One turn sends every row of this set to another row. A few are shown first. Where does it send the rows asked after them?
soz: [ -4.1 -21.7   6.5  -8.3  26.9  21.8 -10.2  16.7  20.4 -33.0   5.0   8.8]
Luza: [ -4.5  12.4 -11.5 -13.1  -2.4  28.5 -24.1  24.2  34.2 -10.5 -11.1  -2.4]
Gar: [  1.0 -10.9   2.1  16.0   6.2 -18.3  20.7  -2.8 -29.1  19.5   3.7   3.1]
Mozur: [  4.4  13.9   4.3  -2.2 -33.2  18.2  14.5  29.9  16.1  23.9  18.8  -5.0]
Kek: [ 27.8  22.3   2.8   2.7  -2.4  14.2  22.6  29.2  39.6 -25.7  12.1 -12.6]
Kuz: [ -7.2  31.5 -16.4  -0.4 -50.4  12.1   9.5  28.5   9.0 -19.3  -5.9   0.1]
luri: [  5.0   7.8 -20.7 -31.1 -27.9 -13.8  22.0  27.0 -22.5  -5.4  13.9  -2.0]
giv: [-40.1  33.1 -15.1  -3.1  14.2  -0.6  -3.5  -4.6   7.7  -9.0   8.9 -14.0]
kabi: [ 31.4  27.9 -20.2  23.7  13.9   2.3  11.1  33.0   6.4  -3.5 -12.4   8.6]
romig: [ -2.4 -13.3  13.4  -7.4  -7.7  -3.6  30.2  -1.6   9.8  28.1  -1.4  24.1]
gir: [ -6.6 -28.0   0.8  -9.2 -16.9 -39.4  28.1   1.9  10.2  -9.1  -4.4   4.3]
Ruz: [ -0.8  -0.8 -25.1  -2.7 -17.1  15.2  42.1   5.5 -19.5  -8.0  23.7  17.7]
gudub: [-18.7   8.8  20.9  38.4  -4.2  23.9   3.6  15.3  -5.3 -20.4  18.4  12.6]
Lebub: [  0.0  20.3  -7.2 -16.2 -29.5   8.4  34.8   3.3   3.5   6.3 -38.8  -9.6]
batul: [-10.3  -6.0  -9.4  20.7  30.4  -3.0   5.2  -0.6   0.1  -3.8  32.6  14.7]
zumi: [  3.7  -1.4   0.2  41.0 -25.7 -10.0  20.2  -0.7   0.2 -40.6   8.4  -4.3]
fuzat: [  9.4  -3.9  28.1  -1.5  21.9 -31.1  21.6  19.9  26.1 -11.9   1.0   6.5]
bilik: [-25.8   1.7  37.8   1.6  18.3 -12.6  26.8 -10.3  10.2   2.5   3.2  -2.4]
ves: [ 27.0  25.4  -1.0   1.0   9.7 -21.5  -0.1  15.6 -11.8 -12.9 -18.4 -30.9]
zir: [  2.9  24.5   0.5   7.2  -1.2  -2.4  -6.8  25.6 -15.3  32.2 -12.6  -6.1]
razep: [ 37.5 -24.3  11.6  -1.3  -0.1   4.9  26.3  -1.6  -8.7  -5.7 -17.5  -1.7]
Dabub: [-33.7  29.0  11.0  17.6 -30.3   1.0   6.9   2.8  -9.8 -27.1   0.5 -19.5]
zogo: [ -6.0  23.3   8.0   8.1  40.9   6.2  -0.3  -1.1   4.3 -26.1 -16.5 -20.1]
Ruru: [ 14.9 -15.6  25.5  10.7 -26.0 -24.8  17.7  17.3 -13.5  -6.8  16.0   6.2]
negil: [ 11.1  22.9 -28.9 -22.8  -9.1  16.4  41.6   8.5  13.5 -30.2  -4.9  11.9]
reme: [-19.4  11.6   4.5 -14.6  10.5  -9.5   1.9  13.9  -0.7 -61.3 -11.6   2.9]
sak: [ -1.9  18.9  35.9   6.9  11.7  15.1  -8.1  26.5  21.6 -36.7   1.4  -4.6]
lisub: [  1.5  -0.4  18.9 -33.4  14.6  16.2  -7.3 -12.1   7.5 -21.6  -8.6 -23.3]
fizum: [ -6.0   4.7 -41.5  12.5  -8.8 -25.1  13.5 -15.8   4.8 -19.3  12.5  -6.9]
Tabi: [-35.6  22.8 -22.1 -32.9 -17.2  12.8  21.0  27.2   1.3 -16.5  -1.4   6.4]
zerob: [  4.8  21.4  17.9 -13.6  23.8  40.6  22.8  19.3   2.1 -11.4 -19.7   3.7]
doza: [ 17.3   7.3  28.3 -15.8 -11.8 -12.2  12.9  14.8   5.6  -5.9  17.8 -38.1]
Zar: [ -3.5  27.7 -48.6  13.8 -14.3  13.8  19.3   7.0  -0.5  -8.0 -16.8   2.3]
nez: [-19.7   1.0 -24.5   9.1 -22.9  -4.8  15.3  20.5  15.7 -24.4 -14.5  39.4]
noraz: [-23.6 -24.7  14.2  -6.9  -9.8 -11.0 -12.5   9.8 -20.7  -8.7   0.4  17.4]
dasav: [ -6.4   7.5 -18.6  -1.1  -4.2  25.1  -2.6 -16.0  27.0 -36.7 -12.8 -21.7]

Tabi turns into romig
doza turns into giv
And these:
sak turns into Zar
Ruz turns into fuzat
Lebub turns into noraz
Dabub turns into zir

